(in the rows, 128 means zero)
Rotation paths and how fast each direction turns (deg/step):
Each turn is a multiple of 5 degrees from 10 to 175, or 0.
Each row of a path follows its step; steps can be skipped.
Rotation 1:
step 0: [129 133 129 130 119 126 129 119 134 135 136 120 128 117 132 137 122 122
 119 136 130 135 128 122 128 138 121 141]
step 1: [119 120 124 134 120 135 127 126 136 133 120 129 124 126 122 131 129 125
 120 140 116 120 132 138 128 129 136 138]
step 2: [137 120 136 129 127 125 129 138 126 122 122 127 130 132 131 135 132 124
 130 142 122 130 113 135 130 139 123 136]
step 3: [125 135 129 132 126 122 135 138 134 120 125 111 130 129 130 131 120 134
 131 131 129 130 130 128 121 132 141 142]
step 4: [124 128 121 127 123 133 132 124 122 129 107 133 137 135 136 133 114 130
 134 129 120 129 126 126 131 128 132 133]
step 5: [139 125 139 123 116 120 132 120 118 135 123 121 127 124 137 130 120 124
 119 129 131 133 123 127 119 127 127 136]
step 6: [119 130 133 131 113 134 118 120 135 134 126 116 125 125 119 140 124 129
 124 130 122 131 126 124 133 126 135 135]
step 7: [122 116 128 125 125 125 127 118 134 126 123 131 136 135 126 135 130 130
 122 143 119 123 116 135 118 131 122 131]
step 8: [134 129 129 126 119 117 128 141 132 131 132 115 136 127 133 138 132 122
 137 141 129 126 126 135 126 127 133 135]
step 9: [117 139 115 136 128 122 135 131 120 124 122 126 130 131 124 140 120 129
 128 137 119 132 131 126 129 134 131 137]
step 10: [137 124 127 125 124 126 139 124 133 131 117 135 132 119 142 133 113 128
 123 135 127 126 132 132 129 136 126 137]
Directions:
[130 131 119 130 128 127 129 127 126 127 127 126 129 128 132 128 125 124
 127 126 131 127 126 126 128 127 130 127]	70
[128 135 130 132 126 132 130 128 127 126 131 124 125 127 127 130 130 130
 129 130 130 129 128 124 127 126 126 130]	125
Rotation 2:
step 0: [133 121 131 135 129 138 133 123 125 126 138 131 125 117 118 123 140 133
 127 134 125 126 132 135 131 132 141 126]
step 1: [125 135 125 136 134 135 124 125 126 137 132 134 113 128 133 124 128 132
 136 129 127 126 134 128 127 124 139 143]
step 2: [126 126 122 139 124 120 131 124 118 127 131 143 125 130 120 132 120 139
 122 128 132 126 128 116 132 124 131 133]
step 3: [138 135 126 131 133 133 127 133 129 116 137 131 136 124 131 137 125 138
 125 126 134 124 133 129 141 117 132 132]
step 4: [130 132 128 136 119 126 128 127 121 135 132 121 130 125 131 126 130 145
 135 137 134 132 133 139 134 122 132 119]
step 5: [127 131 124 122 124 128 138 138 127 135 132 124 122 132 127 126 130 134
 130 146 131 114 132 124 128 123 129 138]
step 6: [135 140 130 131 113 133 127 141 125 128 134 137 125 139 125 121 124 131
 121 131 132 133 122 125 132 132 128 133]
step 7: [125 124 123 117 125 116 121 142 123 124 131 132 130 129 137 129 128 131
 126 128 135 137 133 135 141 129 128 136]
step 8: [130 134 124 130 118 119 125 138 125 130 132 120 133 117 116 134 139 126
 129 134 119 131 130 130 138 130 123 128]
step 9: [132 123 136 124 120 135 130 134 127 129 131 125 130 124 126 124 145 129
 124 135 124 134 132 131 120 128 139 142]
step 10: [121 127 140 133 124 125 117 135 120 135 136 129 114 125 124 124 121 122
 128 126 126 129 129 128 128 133 135 140]
Directions:
[131 126 131 129 126 128 129 127 129 130 129 123 128 122 130 124 133 128
 128 127 131 124 128 128 127 126 126 127]	80
[127 131 132 127 133 127 125 131 132 128 132 128 127 127 127 129 126 124
 131 129 126 122 130 127 132 128 128 128]	155
[128 128 131 130 130 126 129 128 124 130 130 130 127 131 132 126 129 129
 127 130 124 126 120 127 125 127 127 132]	85
[131 129 129 128 129 127 129 127 130 127 127 126 128 130 126 130 122 132
 132 131 134 127 124 128 127 123 130 127]	35
[129 127 127 131 132 123 128 133 129 126 129 128 135 126 128 129 129 132
 130 124 128 130 128 127 127 128 125 127]	80
